[[-1.46  0.15 -0.85  0.25]
 [-3.45 -1.15 -3.07 -1.84]
 [-6.53 -1.19 -6.79 -5.17]
 [ 6.54  1.55  6.17  4.43]]
=>
[[-3.45 -1.15 -3.07]
 [-6.53 -1.19 -6.79]]

[[-0.03 -2.45 -3.87 -1.70]
 [-0.43  1.89  2.71 -0.11]
 [-0.57 -7.42  0.63 -2.87]]
=>
[[-0.43  1.89  2.71]
 [-0.57 -7.42  0.63]]

[[-1.92 -2.48 -1.36  2.01  1.56]
 [ 0.69 -1.60 -2.15 -2.83  0.58]
 [ 0.11 -4.21 -6.80 -2.61  0.60]
 [ 1.83  1.62  0.99 -2.30 -1.02]]
=>
[[ 0.69 -1.60 -2.15]
 [ 0.11 -4.21 -6.80]]

[[ 2.45  0.70  3.00]
 [-3.53 -1.16 -3.81]
 [-7.04  0.11 -6.21]]
=>
[[-3.53 -1.16 -3.81]
 [-7.04  0.11 -6.21]]

[[ 2.68  2.02 -6.75 -6.30  6.11]
 [ 4.90  0.95  0.32  1.33  0.37]
 [ 6.48  4.41 -1.58 -1.85  5.79]
 [ 1.56  2.04 -4.74 -4.42  4.58]]
=>
[[ 4.90  0.95  0.32]
 [ 6.48  4.41 -1.58]]

[[-1.77 -5.99 -4.20  4.06]
 [-3.68 -5.50 -4.09  3.48]
 [-1.88 -4.53 -2.33  6.73]
 [ 3.40 -5.29  4.86 -3.94]
 [ 5.49 -0.12 -5.91 -6.16]]
=>
[[-3.68 -5.50 -4.09]
 [-1.88 -4.53 -2.33]]

[[ 7.35  7.48  7.16  7.44  7.32]
 [ 7.94  8.00  7.76  7.96  7.88]
 [ 5.39  5.45  5.66  5.48  5.22]
 [-2.39 -2.22 -2.65 -2.30 -2.36]
 [ 7.99  8.15  8.03  8.12  7.91]]
=>
[[7.94 8.00 7.76]
 [5.39 5.45 5.66]]
---
[[-3.82 -8.66 -0.38]
 [-8.28 -1.31 -9.02]
 [-8.40  4.26 -2.40]
 [-0.67  7.21  3.16]]
=>
[[-3.82 -8.66]
 [-8.28 -1.31]
 [-8.40  4.26]]

[[-5.05  1.76]
 [ 0.84  0.58]
 [-1.46 -0.29]
 [ 1.47 -6.59]]
=>
[[-5.05  1.76]
 [ 0.84  0.58]
 [-1.46 -0.29]]

[[ 2.36  7.55]
 [ 6.29 -2.49]
 [ 6.63 -2.33]
 [-0.61  5.76]]
=>
[[ 2.36  7.55]
 [ 6.29 -2.49]
 [ 6.63 -2.33]]

[[ 5.69  0.08 -0.19 -1.30 -6.18]
 [-0.59  2.31  2.73  3.83 -4.82]
 [ 5.77  4.19  7.67 -7.02  0.12]
 [ 6.95  4.96 -1.01 -7.91  3.97]
 [ 6.30 -8.05 -5.53  0.18  8.58]]
=>
[[ 5.69  0.08]
 [-0.59  2.31]
 [ 5.77  4.19]]

[[ 7.17 -1.74 -3.85 -0.09]
 [ 0.43 -1.53  0.88 -1.51]
 [ 0.63 -0.16  0.36 -1.03]
 [ 2.87  0.55  0.84 -0.52]]
=>
[[ 7.17 -1.74]
 [ 0.43 -1.53]
 [ 0.63 -0.16]]

[[-2.57  0.35  1.57 -0.33 -1.61]
 [ 1.83 -0.86 -1.66  0.90  7.41]
 [ 4.52  2.30 -4.61  2.00  2.54]]
=>
[[-2.57  0.35]
 [ 1.83 -0.86]
 [ 4.52  2.30]]

[[-2.18  2.74]
 [ 7.75  2.67]
 [-8.15  1.07]
 [-1.93  3.24]]
=>
[[-2.18  2.74]
 [ 7.75  2.67]
 [-8.15  1.07]]

[[-3.24 -2.79 -3.10]
 [-1.37  2.66  6.36]
 [ 2.61  1.18 -0.82]]
=>
[[-3.24 -2.79]
 [-1.37  2.66]
 [ 2.61  1.18]]
